Rotation paths and how fast each direction turns (degrees each step)
Each turn is a multiple of 5 degrees from 10 to 175, or 0.
Each row of a path follows its step; steps can be skipped.
path 1
step 0: -0.94 -1.25 -2.10 +1.49 +0.78 -2.76 +0.82 +1.42 +1.67 -0.21 -1.61 +0.12 +2.49 -1.04 -0.21 +0.61 -1.10 +0.44 +2.00 -1.21 +0.12 -1.88 -1.57 -0.07 -1.38 +0.66 -0.88 -1.29 +1.94 +2.68 -1.03 +0.17 -0.55 +2.00 -0.13 +0.02 +2.46 +0.21 +0.59 +0.69 +0.89 -2.77 -0.10 -2.75
step 1: -1.06 +0.22 -0.61 -2.92 +1.36 +0.31 +1.18 +1.41 +0.60 -0.31 +3.27 +0.05 +1.61 -2.98 -1.28 +1.17 +0.51 -0.74 -1.32 -0.87 +0.79 +0.42 -1.10 -0.82 +0.72 -1.62 +0.25 +2.86 +1.27 +0.15 -1.41 -1.02 -0.51 +1.67 -1.11 -0.50 +1.22 -2.67 -1.10 -0.25 +0.53 -2.43 +2.02 -1.80
step 2: -2.77 -2.29 -0.98 +1.21 +1.54 -2.36 +0.49 +0.27 -0.61 +0.59 +1.53 +0.97 +2.18 -0.76 +1.55 +1.15 -1.29 +0.10 +2.12 +0.44 -1.26 +0.16 -1.89 +2.04 -1.07 -0.97 -0.34 +0.31 +2.77 +2.28 -1.38 -0.24 -1.16 +0.52 +2.20 +0.53 -0.76 +1.19 +0.41 +1.39 -0.15 -1.51 +0.88 -2.77
step 3: -1.92 +2.52 +0.36 -0.85 +1.38 -0.32 +2.28 -0.49 +1.56 -0.37 +2.30 -0.21 +1.05 -0.35 -0.01 -0.17 -1.24 -0.49 -0.73 -0.92 +0.46 +2.89 -1.90 -1.24 +0.82 +0.95 +0.46 +2.59 +1.76 +0.74 -1.30 -0.40 +0.21 +1.00 +0.99 +0.73 +1.48 -1.24 -1.38 -2.73 -2.46 -2.25 +2.01 -1.13
step 4: -1.56 -1.50 -0.30 +0.06 +2.85 -2.07 +0.19 -0.74 -0.86 +0.51 -0.10 -1.20 +1.97 -2.05 +2.00 +0.46 -0.85 +1.38 +3.97 +0.59 -1.22 +2.29 -1.03 +1.77 +0.78 +0.64 +0.20 -0.05 +1.31 +1.97 +1.00 -3.04 -1.21 +0.48 -0.51 +1.00 +0.09 +0.71 +0.58 +0.65 -0.41 -1.85 +1.82 +0.50
step 6: -1.77 -0.17 +0.06 +0.37 +2.21 -0.82 +0.25 -2.89 -1.13 +1.65 -1.35 -0.71 +1.54 -0.51 +1.51 +1.12 +0.28 +1.37 +0.70 +0.98 -1.56 +0.94 +0.11 +1.69 +2.18 +0.79 -1.27 -0.19 +0.03 +1.58 -0.88 -0.69 -1.94 +2.51 +1.19 -1.34 +2.33 +1.98 +0.77 +1.88 -1.96 -1.71 +1.67 +1.98
step 8: -1.09 -0.92 +1.73 -2.40 +1.83 -0.43 -1.29 -1.47 -0.19 +2.77 -0.61 +0.08 +0.55 -0.94 +2.48 +1.25 +1.65 +2.11 +0.12 +0.18 -1.24 -0.64 -2.32 +1.11 -0.60 -1.96 +0.12 -0.29 -0.97 +0.25 -0.82 -1.17 -1.97 +2.75 +1.86 +0.35 +2.24 -0.11 -0.26 +1.53 +0.40 -0.49 +1.07 +2.74
step 10: -0.31 -1.50 +0.73 -1.94 +0.54 -0.35 +1.06 -1.87 +2.05 +1.29 -0.13 +0.95 -0.42 -2.59 +2.61 -0.99 +2.27 +1.43 -0.21 +0.36 +0.16 -0.67 -1.22 -0.90 +1.11 -0.94 -0.17 +0.29 -0.95 +2.45 -2.21 -0.84 -2.78 +1.15 -0.42 -0.96 +0.83 -1.72 -2.68 +1.58 +0.49 -1.97 +0.29 +2.19
step 14: -0.34 +0.35 -1.75 -2.24 -0.36 -1.97 -1.66 -2.02 +2.34 -0.72 +2.16 +1.53 +0.68 +1.64 +0.75 -0.35 +1.25 +0.93 +0.12 -0.56 +2.00 +1.38 -1.71 -0.88 +1.35 -0.73 +2.08 +0.95 +2.32 +1.04 -0.96 -0.29 -2.85 +1.21 -0.07 +1.04 +2.99 -0.30 -1.82 -1.15 +0.88 -0.88 +0.34 -0.84
Speeds:
-0.30 -0.23 -0.45 +0.73 +0.04 +0.15 -0.13 -0.53 +0.69 -0.62 -0.42 -0.35 -0.07 -0.41 -0.45 -0.26 +0.20 -0.18 +0.39 -0.26 -0.16 -0.64 +0.74 -0.17 +1.09 -0.72 -0.38 -0.58 -0.90 +0.38 -0.32 +0.12 -0.15 -0.13 -1.18 -0.33 +0.00 +0.36 +0.13 -0.80 +0.98 -0.82 +0.98 +0.00 | 70
+0.68 -0.06 -0.97 -0.36 -0.44 +0.41 +0.14 -0.18 -0.04 +0.46 +0.40 +0.38 +0.39 -0.03 +0.22 -0.12 -0.07 +0.02 +0.27 -0.25 -0.06 +0.58 +0.18 +0.42 +1.08 -0.61 -0.55 -0.28 +0.12 -0.38 +0.22 +0.17 -1.18 -0.62 +0.94 +0.25 +0.90 -0.98 -0.69 +0.45 +0.45 +0.18 +0.53 +1.03 | 170
+0.88 -0.24 -0.09 -0.49 -0.20 +0.05 -0.98 +0.77 +0.02 -0.09 -0.85 +0.05 -0.31 -0.25 -0.24 -0.01 -0.43 +0.35 +0.65 +0.30 +0.04 +0.31 -0.82 -0.46 -0.79 +0.20 -0.31 +0.14 -0.30 +0.22 +1.05 -0.93 +0.26 +0.52 -0.33 +0.49 +0.85 -0.77 +0.36 -0.91 +0.41 -0.07 +0.88 +0.06 | 100
-0.39 -0.26 -0.44 -0.25 -0.67 -1.09 -0.31 +0.02 +0.20 +1.18 +0.14 -0.05 -0.26 +0.25 -0.21 +0.64 -0.01 +1.13 -0.14 -0.20 +1.56 +0.63 +0.00 +0.41 -0.19 -0.24 -0.39 +0.35 -0.61 +0.41 -0.80 -0.14 +0.07 -0.16 -0.79 -0.34 -0.45 +0.20 +0.07 +0.13 -0.40 +0.43 +0.57 +0.66 | 170
-0.24 -0.89 -0.04 +0.04 -0.45 -1.14 -0.14 +0.43 -0.02 -0.36 +0.93 -0.21 +0.05 +0.24 -0.28 -0.94 -0.79 -0.80 -0.46 -0.62 -0.09 +0.29 +0.18 +0.41 -0.09 -0.35 -0.43 +0.79 +1.22 -0.55 +0.30 -0.15 -0.17 -0.19 -0.48 +0.14 +0.41 +0.21 +0.93 -0.08 -0.16 -1.09 +0.06 +0.14 | 25
+0.14 -0.15 +0.53 -0.30 -0.46 +0.02 +0.87 -0.20 -0.13 +0.27 -0.50 +0.47 -1.06 +0.34 +0.14 -0.59 +1.02 +0.74 -0.13 -0.43 -0.15 -0.40 +0.27 -0.99 -0.19 -0.75 -0.06 -0.51 -0.29 -0.35 +0.71 -0.52 +0.06 +0.08 +0.72 -0.10 -0.20 +0.54 +0.77 +0.40 -0.61 -0.89 +0.14 +1.00 | 25
path 2
step 1: +0.33 +1.90 -0.12 -1.27 +1.39 -1.60 +2.52 +3.28 +0.18 -2.74 -0.33 -0.34 +1.96 +1.23 -1.46 +2.16 +0.56 +0.26 -2.64 +1.02 +0.98 -1.19 +1.72 -1.91 +0.45 -0.42 +2.66 +3.14 -0.38 +1.56 +0.58 +0.73 +2.40 +0.87 -0.66 -2.39 -1.50 +0.44 +0.35 -3.14 +0.97 +3.83 +2.63 -0.54
step 2: -0.80 +2.02 +0.40 -0.78 +0.81 +1.37 -0.30 +0.10 -0.61 -0.22 +0.20 +4.33 +3.48 -0.58 -0.91 +1.52 -0.67 -0.81 -0.92 -3.73 +1.26 -0.37 +2.47 +1.82 -2.26 +0.76 +1.28 -0.70 -2.93 +0.44 -0.43 -0.37 +2.60 +2.89 -0.58 -4.19 -0.12 +1.72 +2.26 -0.23 +0.21 -0.89 +2.24 -1.50
step 5: +1.28 +1.85 +2.55 -2.89 -3.27 -1.66 -0.84 +0.73 -0.93 -1.93 -0.26 +3.72 +2.46 -0.14 -0.60 -0.91 +0.90 +0.50 +0.87 -1.78 +0.81 -0.28 -1.10 -1.53 +2.26 +0.71 +2.33 -1.27 -2.15 -2.16 -0.56 +3.74 -0.89 -0.17 +0.04 -0.98 -2.86 +2.56 +0.57 -1.30 -0.29 +2.56 +1.67 +0.59
step 6: +0.16 +4.93 -0.83 -1.92 -1.66 +2.23 +4.15 +0.22 -0.52 -0.59 -2.20 +1.28 +1.62 -0.79 -0.42 +0.55 +0.55 +1.60 -0.53 -3.82 -3.54 +0.00 +0.42 -2.22 -0.88 -3.39 +0.02 +1.68 -0.45 +0.35 -2.75 +1.35 +0.01 -0.50 +0.26 -1.51 -0.60 +1.63 -0.39 +0.65 -0.45 +0.42 +1.38 +0.72
step 7: +0.21 +0.67 +0.34 -1.76 +0.09 +0.27 +0.30 +2.46 +0.90 +1.19 -2.69 -1.05 +1.39 +2.41 -1.11 +0.67 -1.27 +1.43 -2.29 -3.34 +0.15 -2.05 +1.57 +0.47 -3.46 -1.66 +5.30 +0.09 -0.86 +1.26 -1.98 +0.07 +1.90 -2.18 +1.62 +0.21 -0.74 -3.09 -0.81 +0.71 +0.74 +0.10 +1.57 -1.66
step 10: -0.30 +0.53 -2.17 -0.44 -2.20 +0.63 -1.16 +1.31 +0.35 -0.16 -0.53 +3.22 +1.19 +0.31 +0.45 -1.96 -0.99 -1.06 +1.33 -3.51 +0.91 +2.09 +4.71 -1.28 -1.15 +0.79 +1.60 +4.60 -2.14 -1.07 -2.72 +0.98 +0.58 +1.97 +0.03 -0.47 -0.94 -2.26 -0.99 -0.02 +1.09 +2.19 +1.70 +0.58
step 11: -2.12 +0.04 -0.74 -0.67 -1.10 -1.15 -0.03 +1.48 +1.11 +0.23 -4.28 +0.67 +3.14 -1.46 -1.84 -2.02 +0.23 -0.72 -0.02 -2.63 +3.43 +1.92 +0.61 -3.95 +0.63 -0.43 +0.28 -1.14 +0.06 -1.79 -2.07 +1.82 +3.22 -2.23 +0.58 -0.75 -0.97 +0.83 -0.89 +0.04 -0.97 -2.01 +2.29 -1.77
step 13: -0.19 +0.79 +3.17 -2.07 -2.07 -0.36 -0.71 +0.37 +1.71 -2.57 -0.12 +0.82 +0.99 +3.24 +0.31 +0.63 -1.88 -1.10 -2.82 -3.31 -2.04 +0.13 +0.86 -0.19 -2.16 +0.65 +0.54 -0.61 -0.43 -3.64 +0.05 -0.43 -1.04 -1.36 -0.95 +1.58 -0.77 -0.22 -1.10 -1.87 +2.99 +4.17 +2.36 -0.48
step 16: +0.01 -1.18 -0.99 -1.93 -2.47 +3.42 +0.20 +3.72 +1.09 +0.59 +1.04 -0.52 -0.53 +0.52 -2.46 -0.93 -3.65 +0.34 -3.35 -2.17 +2.19 +2.10 +2.65 -1.65 +1.10 +0.20 +0.53 -1.69 -1.36 +0.64 -1.65 +0.50 +1.40 +0.02 -2.11 +2.35 -0.18 +1.64 -0.90 -0.86 +1.17 +0.67 +1.64 +2.80
Speeds:
+0.13 -0.25 +1.24 +0.63 +0.73 +0.24 +0.16 -0.74 -0.09 -0.02 +0.20 +0.17 +0.03 -0.42 +0.23 -0.22 +0.69 +0.62 -1.02 -0.23 +1.26 -0.36 -0.16 +0.11 +0.73 -0.32 -0.17 +0.58 -0.13 -0.55 +0.26 +0.60 +0.87 -0.08 +0.41 -0.05 +0.21 -1.02 -0.44 +0.04 -0.79 +0.33 +0.49 +0.33 | 110
+0.76 -1.13 +0.31 -0.34 -0.27 -0.22 +1.17 +1.13 -0.18 +0.03 -0.20 +0.27 +0.10 -0.23 +0.04 -0.30 +0.01 -0.31 -0.04 +1.08 +0.71 -0.02 +0.49 +0.13 +0.46 +0.32 +0.42 -0.79 +1.04 +0.57 +0.12 -0.28 +0.01 -0.81 +0.61 +0.41 -0.38 -0.13 -0.48 -0.53 -0.39 -0.66 +0.01 -0.20 | 95
-0.43 +0.02 -0.77 -0.18 +0.69 -0.07 +1.00 +0.04 -0.61 -0.06 -0.13 -0.15 +0.03 -0.04 -1.29 +0.22 +0.66 -0.73 -0.62 +0.37 -0.11 -0.03 -0.36 -0.12 -0.32 -0.41 -0.75 -0.12 -0.50 +0.27 -0.63 +0.32 -0.02 -0.33 -1.17 +0.57 -0.27 -0.97 +0.75 -0.35 -0.83 +0.15 -0.39 -0.37 | 140
